In the rows, 128 means zero.
The same turns and mirrors carry the whole set onto itself, and each row onto the other rows of its family. Which rows share a family with each named row? Give them in list order.
These 15 rows form 3 families of 5 rows each.
K_914: [102 162 146 122 125 136 168 155 137 129]
K_544: [115 134 126 152 129 157 117 143 143 137]
K_410: [101 147 147 151 146 145 142 125 135 122]
K_457: [102 157 148 142 140 151 141 153 130 121]
K_767: [111 148 135 143 130 158 123 164 136 131]
K_82: [ 94 145 160 119 104 141 162 145 127 154]
K_389: [114 149 128 122 111 147 143 171 145 143]
K_59: [106 122 139 126  95 147 138 135 141 170]
K_915: [110 133 135 157 139 148 128 118 142 131]
K_922: [101 122 147 131 104 139 149 113 140 165]
K_972: [121 128 114 133 111 147 128 143 157 152]
K_416: [103 137 148 118  95 148 145 156 133 165]
K_910: [ 93 136 161 125 110 136 165 119 131 156]
K_97: [101 145 145 135 133 128 169 116 144 129]
K_83: [115 126 125 140 125 134 145 108 156 144]

The rest of the family of K_544: K_410, K_457, K_767, K_915
The rest of the family of K_83: K_914, K_389, K_972, K_97

The same turns and mirrors carry the whole set onto itself, and each row onto the other rows of its family. Which rows share a family with each named row? Give them in list order.
These 39 rows form 13 families of 3 rows each.
K_575: [ 94 124 157 177 149 126 128 116 119 136 123 116 136 121 126]
K_123: [116 110 117 127 154 121 153 128 116 148 135 118 101 111 120]
K_500: [111 105 120 163 129 111 131 117 112 101 126 112 139 132 124]
K_765: [109 139 146 148 141 131 144 134 131 116 118 121 167 107 136]
K_911: [ 84 117 136 127 118 117 144 144 119 134 128 113 150 110 156]
K_962: [113 111 119 121 133 114 140 115 116 138 164  95 118 116 140]
K_973: [102 107 142 134 140 112 142  96 113 141 149  96 120  93 150]
K_160: [124 148 134 152 150 117 133 119 120 145 142 111 104  97 148]
K_378: [119 125 144 181 149 109 131 113 134 134 126 107 111 115 139]
K_935: [116  98 153 140 123 128 119 127 149 133 136 128 137 111 130]
K_984: [115 114 135 124 146 123 142 146 141 144 115 136 127 113 127]
K_627: [ 98 134 143 154 155 129 135 111 102 153 149 105 115 108 132]
K_725: [ 94 106 137 166 139 111 127 106 109 107 118 119 136 101 139]
K_103: [121 105 129 154 150 118 149 128 122 129 106 124 120 128 110]
K_640: [114 103 130 164 134 121 136 121 133 104 117 116 112 130 134]
K_352: [ 97 112 142 154 121 110 154 126 107 123 115  97 152 127 141]
K_203: [141 116 144 154 134 129 136 107 107 121 131 112 130 118 114]
K_505: [122 132 148 135 129 119 135 134 137 121 114 113 146 104 166]
K_950: [114 115 120 130 131 135 121 126 108 131 156 128 112  93 129]
K_613: [110 121 127 128 138 111 158 131 140 140 133 130 163 124 127]
K_820: [ 89 112 117 173 147 124 148 116 107 111 141 102 131 110 125]
K_350: [104 107 121 180 133  99 129 134 119 117 137 110 127 127 127]
K_466: [ 97 122 136 126 143 127 153 125 135 148 162  96 134  99 147]
K_815: [105 113 126 135 135 114 141 122 124 135 151  90 110  99 165]
K_468: [121 132 133 123 132 132 130 141 141 117 121 133 121 110 150]
K_828: [117 124 120 133 147 120 150 101 135 149 159 103 135 102 121]
K_255: [ 97 110 106 130 141 108 161 125 124 142 156 119 138 117 126]
K_249: [119 130 138 117 126 120 126 138 136 123 129 127 156 116 145]
K_909: [108 136 139 163 144 116 117 136 143 135 124 132 119 100 151]
K_229: [ 94 123 123 133 127 116 156 126  89 132 139  95 133 112 148]
K_77: [108 117 108 150 142 110 161 122 113 122 131 127 151 127 114]
K_180: [128 120 128 128 140 125 149 114 124 130 145  99  96 116 145]
K_297: [ 89 139 153 145 147 133 121 133 127 150 136 128 135 102 142]
K_298: [123 148 134 140 133 113 126 153 125 128 129 129 149 111 142]
K_684: [124 125 133 135 136 105 145 128 124 153 161  90 120 116 141]
K_764: [110 134 152 124 137 121 129 118 121 128 121 126 150  88 156]
K_692: [101 108 114 170 144 115 136 107 136 120 137 119 142 111 110]
K_956: [110 116 123 170 134 112 136 119 106  99 118 102 125 112 148]
K_438: [114 140 122 135 142 126 133 124 139 129 132 137 158  96 123]

The rest of the family of K_123: K_984, K_103
The rest of the family of K_962: K_500, K_249
The rest of the family of K_438: K_828, K_692
The rest of the family of K_640: K_468, K_180
The rest of the family of K_815: K_505, K_956
The rest of the family of K_350: K_298, K_684
The rest of the family of K_627: K_575, K_297

The same turns and mirrors carry the whole set onto itself, and each row onto the other rows of its family. Which rows share a family with each named row? Give them in list order.
These 20 rows form 4 families of 5 rows each.
K_71: [126 110 111 152 137 131 116 126 145 133 126 131 137 135  96 111 133 174
 144 127 119 117 136 127 151 138 128 126 133 140]
K_143: [104 105 112 140 133 130 124 146 113 130 137 104 123 101 148 124 120 118
 155 142 132 107 101 115 119 148 151 127 130 133]
K_862: [113 131 123 122 122 140 143 137 138 128 138 140 141 105 129 137 133 146
 120 134 142 117 153 120 126 117 118 156  96 139]
K_404: [126 125 133 122 117 146 150 129 141 139 128 140 137 103 134 130 137 152
 117 128 147 113 149 117 119 130 122 157 104 137]
K_495: [119 111 106 148 139 135 118 123 141 133 126 133 128 137  92 108 127 163
 137 131 119 117 133 133 151 130 127 139 143 146]
K_782: [105 109 117 137 133 119 117 143 120 120 128 101 125 100 136 121 118 112
 153 155 118 113 107 117 123 144 158 132 130 121]
K_842: [124 138 139 102 121 116 136 111 140 126 126 105 107 138 145 151 136 124
 142 137 120 105 136 130 136 144 133 117 123 144]
K_781: [ 99 114 124 141 126 127 125 137 107 122 130 106 123 100 145 114 116 118
 158 146 124 106 106 119 121 143 153 136 127 123]
K_635: [150 102 121 163 129 116 148 119 115 121 132 116 127 134 133 141 115 142
 129 117 141 134 135 117 133 132 168 136 155 117]
K_572: [145 113 120 162 129 115 136 130 108 126 122 118 129 141 130 132 123 137
 126 120 146 143 135 123 131 124 167 129 158 118]
K_838: [141 102 126 159 128 122 147 119 113 127 124 111 136 140 136 135 113 136
 135 122 137 134 139 131 133 128 173 148 160 118]
K_235: [144 105 122 168 129 115 147 137 124 122 131 111 138 135 126 135 119 131
 129 121 138 133 139 125 129 126 175 150 153 118]
K_191: [126 118 103 152 143 133 125 129 147 128 129 130 134 137  92 115 135 161
 135 131 111 121 149 128 147 123 126 130 141 146]
K_871: [113 145 134  98 126 121 141 110 136 116 116 110 107 135 141 151 141 126
 149 131 122 111 134 133 139 138 130 121 128 132]
K_606: [125 133 129 119 113 148 146 131 136 135 133 137 134 104 140 129 144 154
 112 128 138 115 149 133 133 124 129 158  98 132]
K_624: [122 122 104 153 140 135 110 129 136 135 124 128 128 131 100 107 139 174
 130 126 118 124 142 131 150 128 130 131 129 133]
K_770: [124 142 135  94 130 112 143 119 134 121 124 111 119 131 142 160 140 119
 145 141 120 115 136 133 136 137 135 124 122 127]
K_688: [122 136 138  95 114 130 139 116 140 125 130 110 112 128 145 146 140 118
 140 141 111 116 129 139 145 141 136 117 128 137]
K_455: [115 126 123 121 115 143 148 130 137 124 126 147 137 110 136 129 134 151
 117 128 154 114 149 124 123 116 126 158 104 141]
K_458: [104 111 122 138 118 131 120 149 111 127 138 110 124 105 142 120 117 107
 147 146 133 122 101 118 124 140 154 123 136 130]

The rest of the family of K_143: K_71, K_404, K_842, K_635
The rest of the family of K_572: K_606, K_624, K_688, K_458
The rest of the family of K_191: K_862, K_782, K_235, K_770

The same turns and mirrors carry the whole set onto itself, and each row onto the other rows of its family. Which rows share a family with each named row? Give them in list order.
These 40 rows form 10 families of 4 rows each.
K_847: [125 131 166 106 149 139 119 159 163 133 103 140 114  92]
K_872: [123 137 188 105 151 147 124 152 141 151 110 133 117  94]
K_981: [124 104 167 126 155 117 153 158 168 144 142 143 127 135]
K_560: [115 115 165 132 169 122 162 140 165 145 136 142 121 126]
K_227: [123 124 188 112 142 162 130 166 138 155 119 139 131  94]
K_833: [123 102 160 142 158 143 161 154 157 145 141 141 112 130]
K_336: [126 123 168 135 170 134 166 155 173 141 135 133 126 139]
K_17: [131 140 167 125 155 150 157 134 168 155 160 107 128 115]
K_563: [123 116 166 119 163 138 148 150 155 141 141 156 137 146]
K_676: [107 121 141 108 130 144 122 153 167 152 118 141 149 110]
K_314: [108 129 156 108 127 148 129 141 165 151 100 117 142  98]
K_885: [118 140 174 108 149 147 126 172 155 141 102 127 120  95]
K_84: [150 137 175 125 165 152 154 141 171 136 149 123 121 128]
K_469: [131 137 160 117 146 162 143 141 164 154 159 124 149 134]
K_487: [124 122 174 116 140 162 125 168 140 148 114 133 107  96]
K_8: [117 113 151 129 121 162 130 156 167 158 106 130 124  98]
K_881: [111 131 176  99 146 144 127 154 141 136 104 128 124  99]
K_720: [125 111 138 114 134 139 127 137 164 159 102 134 137 103]
K_326: [131 117 177 105 136 153 126 154 153 136 101 132 129  87]
K_958: [138 109 159 122 172 130 152 137 147 146 134 146 121 133]
K_254: [137 133 164  98 151 151 120 149 134 148 120 126 118  93]
K_390: [141 132 170 116 143 147 148 153 167 153 167 107 131 123]
K_985: [134 106 162 128 163 135 168 140 170 131 148 129 127 124]
K_506: [136 123 159 137 146 166 156 151 161 153 160 115 117 122]
K_647: [125 116 160 117 118 141 124 158 178 161 112 125 144 108]
K_190: [121 125 162 127 149 158 161 150 164 154 170 117 133 110]
K_415: [120 115 165 127 162 131 167 136 164 139 134 133 131 140]
K_85: [134 139 168 129 162 151 161 153 173 145 151 110 130 131]
K_917: [141 122 163 136 162 139 160 139 184 139 134 138 128 136]
K_153: [114 133 157 118 134 149 128 164 176 151  96 122 137  96]
K_602: [131 136 171 120 158 150 163 135 158 144 153 107 134 131]
K_233: [128 117 168 109 127 155 127 148 164 143  98 128 137  88]
K_175: [148 128 148 120 150 157 150 128 162 160 149 112 135 124]
K_989: [117 138 166  93 149 151 116 162 139 141 133 137 130 104]
K_482: [142 117 166 126 159 145 166 138 168 133 158 115 127 120]
K_301: [126 136 154 112 134 150 121 151 179 143 107 121 128  88]
K_494: [132 126 189  99 141 140 120 171 143 145 121 133 122 105]
K_379: [114 113 166 123 124 159 133 155 164 164 109 140 148  98]
K_193: [114 125 160 121 127 146 131 138 175 165 100 129 140  99]
K_210: [110 107 163 132 163 133 164 157 157 144 153 146 127 118]

The rest of the family of K_989: K_563, K_676, K_469
The rest of the family of K_872: K_560, K_17, K_193
The rest of the family of K_85: K_336, K_885, K_153
The rest of the family of K_881: K_314, K_415, K_602
The rest of the family of K_227: K_190, K_379, K_210
The rest of the family of K_985: K_326, K_233, K_482
The rest of the family of K_958: K_720, K_254, K_175
The rest of the family of K_506: K_833, K_487, K_8

